A single turn carries every row of the set below to another of its rows. Some are shown first; where does it send the rows asked next?
komib: [  2  11  24   1   1   5   6   9   0  -4   9  -5  -4   3   6  -1   2   4
   8  -1  -5  -7   2  -2   6   3   3  -3  -2 -11   2]
Gavun: [  1   5  19   3  -5   0  10   2   4   0 -13  -5   1  -8   1  11  11   5
   2   1 -10  -5  -1   3  -3  -8   8  -1  -9   3 -10]
nal: [  3  11  18  -2  -1   1   5   6  -4   2   2  -8  -3  -3   8   1   1   4
  13   0  -3 -10  -1  -6   5   2   9  -4  -9  -8   4]
lig: [  5  15  14   0  -1   0   0  -2  -4   5  12  -5  -3  -2   9  -3   4   0
   6  -1   5 -11   2   1   2   7  15   0   2 -12   3]
mapi: [ -1   9  -2   4  -3  -1  -5 -13  -2   9   9  -1  11   8  16   2   7  -6
   0 -11   7   2   1   4   2   4  11   3   0  -4   4]
Nopa: [ -7 -18 -11  -8   3   5  -6   8  -4  -6   2  -1 -11  -1 -15  -6  -8   3
  -1   3   8   2  -3  -4   0   5  -9   1  -1  -2   6]
lav: [ -4   5  -3   0  -4  -3   2 -13   2   4 -11  -2  11   2  13  11  10  -4
  -3  -9  -5   1  -4   5   2 -13   7  -4  -3   7  -7]
tud: [ -4 -13 -16   0   0  -4  -8   3  -1  -6   2   0 -12 -12 -21  -1  -5  -2
  -1   3  -4  -1   2   7   4   2  -5   1   6   5   0]
pif: [ -5 -14 -14   4  -3   3  -8   5   1  -4   5   2 -13 -14 -19  -5  -7  -3
   4   1  -1   4   3   2   2   6  -7   3  -2   0   4]
rutif: [ -5   6  -1   6  -4   3   1 -12   7   0  -3   2   7   6  15   7   8  -8
  -9 -10  -5   3  -4  10   1 -16   3  -3   1   3  -9]
lilum: [ -6 -10 -20  -9   4  -1 -12   5  -3  -6   2  -2  -8  -8 -15   2  -2  -2
  -4   4   0   4   3   4   6   0 -11   0   7   1  -1]
tezis: [ -7 -20 -16  -5   1   0  -7   2  -3  -7  -4   0 -11  -5 -17  -2  -6   1
  -9   1   3  -2  -5   4  -5  -1  -5   1   4   5   1]
Gevi: [ -3  12  -3  -6   2  -2  -2  -7  -3   5   6  -3  10   7  21  -2  -1  -5
   6 -10   4  -5  -4  -6   7  -3   7  -7  -5  -5   5]
Sonev: [ -4   7   4   7  -3   4  -1 -10   4   7  -5  -3  10   3   8  15  13   1
  -9  -2  -1   7   1   9  -5  -4   8   4  -2   1 -11]
kan: [ -6 -20  -8  -4  -1   4  -3   7  -2  -6  -3   1 -15  -7 -19  -4  -6   3
  -4   1   4   1  -3   1  -4   2  -5   2  -2   1   4]
gafi: [ -4  13   1   2   3   2  -4  -6  -1  -1  11  -2   6  12  19  -4  -3  -6
   2  -8   1  -5  -4   0  10  -2   2  -5   2 -10   2]
lilo: [  2   5  21   4  -7   5  11   4   8  -4  -8  -1  -2  -2   2   9  13   1
  -2   2  -9   1   2   7  -2 -11   4   0  -3   1 -10]
ril: [ -7 -10 -18  -5   0   4 -12   7   0  -3   4   1  -9  -8 -14  -4  -7  -3
   0   6   4   9   5  -1   5   3 -11   3  -2  -2   3]
Zogab: [ -9 -17 -18  -9   6   1  -9   3  -5  -6   1  -2  -8  -1 -13  -2  -9   2
  -7   2   5   1  -5   0   1   1  -9  -1   4   1   3]
bib: [  2  11  19   4  -3   5   3   1   0   4   1  -9  -4  -7   2  11  11   7
  -1   8  -3  -6   3   5  -5   1  10   3   0  -7 -12]

lilo turns into rutif
Gevi turns into nal
And these:
bib turns into Sonev
tud turns into lilum
Zogab turns into Nopa

